In the rows, zero is written as 128.
Each path is a new rotation, seen through one point. The rows after it are directions, each followed by how far the rotation turns it, in deg/step (0 if it stays put).
Each turn is a multiple of 5 degrees from 10 to 175, or 0.
Each row of a path follows its step; steps can be skipped.

step 0: [124 133 120 130 129 106 120 121 127 132 124 125 122 133 126 124 119 128
 123 126 133 116 127 126 134 127 130 114 121 123 123 138 121 126 137 117
 134 131 119 129 123 127 127 126 145 122 129 130 120 140 119 121 125 116
 121 126 127 137 136 128 125 123 140]
step 5: [140 136 130 125 130 121 127 118 116 127 110 137 125 131 135 122 138 134
 126 127 139 123 121 132 131 130 134 129 123 120 131 113 131 136 120 112
 122 135 136 132 126 131 121 130 139 128 126 137 126 137 132 136 124 129
 123 131 133 139 140 133 130 133 132]
step 7: [124 136 130 141 122 132 141 119 129 125 131 119 120 129 140 135 136 122
 119 126 132 133 136 125 137 127 124 130 128 123 115 113 133 122 124 127
 124 131 136 128 136 137 123 134 134 134 122 121 138 131 134 126 129 136
 131 120 139 140 117 135 125 127 142]
step 9: [130 136 130 134 127 134 133 123 120 126 125 125 114 129 127 121 121 119
 127 126 123 134 130 124 124 131 139 122 133 126 117 127 129 122 144 128
 127 128 146 134 127 116 117 129 145 116 122 132 131 131 136 147 128 129
 124 120 130 121 133 127 135 130 131]
step 12: [125 133 126 140 118 124 131 122 122 123 133 129 116 118 131 122 125 129
 120 126 135 130 128 138 129 121 121 119 117 126 130 143 138 123 132 135
 134 139 122 135 148 125 127 137 135 134 122 120 143 132 126 123 135 132
 123 136 118 120 129 132 129 126 135]
step 14: [118 129 129 135 139 128 132 123 129 136 117 141 125 115 128 114 122 130
 125 134 131 142 132 126 130 133 128 129 128 129 134 123 121 124 129 141
 129 133 121 142 132 122 126 123 138 121 140 129 133 137 122 130 129 124
 120 127 130 128 127 135 142 145 121]
step 15: [133 124 134 131 120 132 136 120 134 123 134 129 124 114 122 125 125 124
 135 118 131 124 139 120 127 130 134 137 129 126 119 127 133 125 131 124
 122 119 140 119 138 126 127 133 138 138 126 123 135 124 132 125 130 124
 125 133 130 144 143 137 127 148 129]
step 16: [134 128 116 123 122 116 123 119 128 129 126 140 123 125 129 132 122 132
 120 120 131 132 123 126 134 116 120 141 121 130 132 130 124 123 136 122
 139 139 128 126 127 129 119 120 130 126 124 124 131 138 115 124 129 133
 121 115 129 145 126 145 134 124 125]
step 17: [125 141 129 126 136 115 123 116 123 126 137 124 126 126 131 121 118 133
 125 127 138 130 130 134 129 130 126 117 120 108 130 126 122 121 135 131
 123 129 138 134 123 118 123 126 134 124 113 116 134 121 133 126 125 131
 129 125 130 132 137 121 118 143 135]
Speeds:
[130 128 128 123 129 126 128 125 127 126 125 130 128 127 129 131 126 130
 128 127 126 128 127 128 127 125 129 127 125 130 127 129 130 127 128 126
 128 125 127 127 130 129 126 127 129 126 128 128 128 129 128 127 128 126
 132 127 129 127 130 127 127 130 127]
65
[125 128 128 128 124 131 130 129 128 124 125 127 127 128 123 128 129 129
 129 128 125 129 128 129 129 125 126 126 128 128 126 128 126 129 129 125
 131 127 128 128 127 128 128 128 128 127 129 127 131 125 129 127 126 129
 129 128 127 129 129 130 128 128 131]
125
[126 130 125 127 129 128 130 126 130 132 129 126 131 128 129 126 124 127
 128 132 128 129 127 129 126 129 130 126 129 128 129 127 128 128 128 126
 133 128 128 129 128 124 130 129 130 128 127 129 128 128 127 128 129 129
 130 130 127 127 128 130 127 130 128]
130
[129 128 129 126 127 126 127 128 125 129 128 125 125 128 129 128 125 126
 128 128 127 125 129 128 126 129 127 130 130 127 124 130 126 127 131 128
 128 129 129 129 126 127 127 125 129 126 129 126 127 126 127 127 130 128
 130 126 130 126 126 127 125 125 128]
40
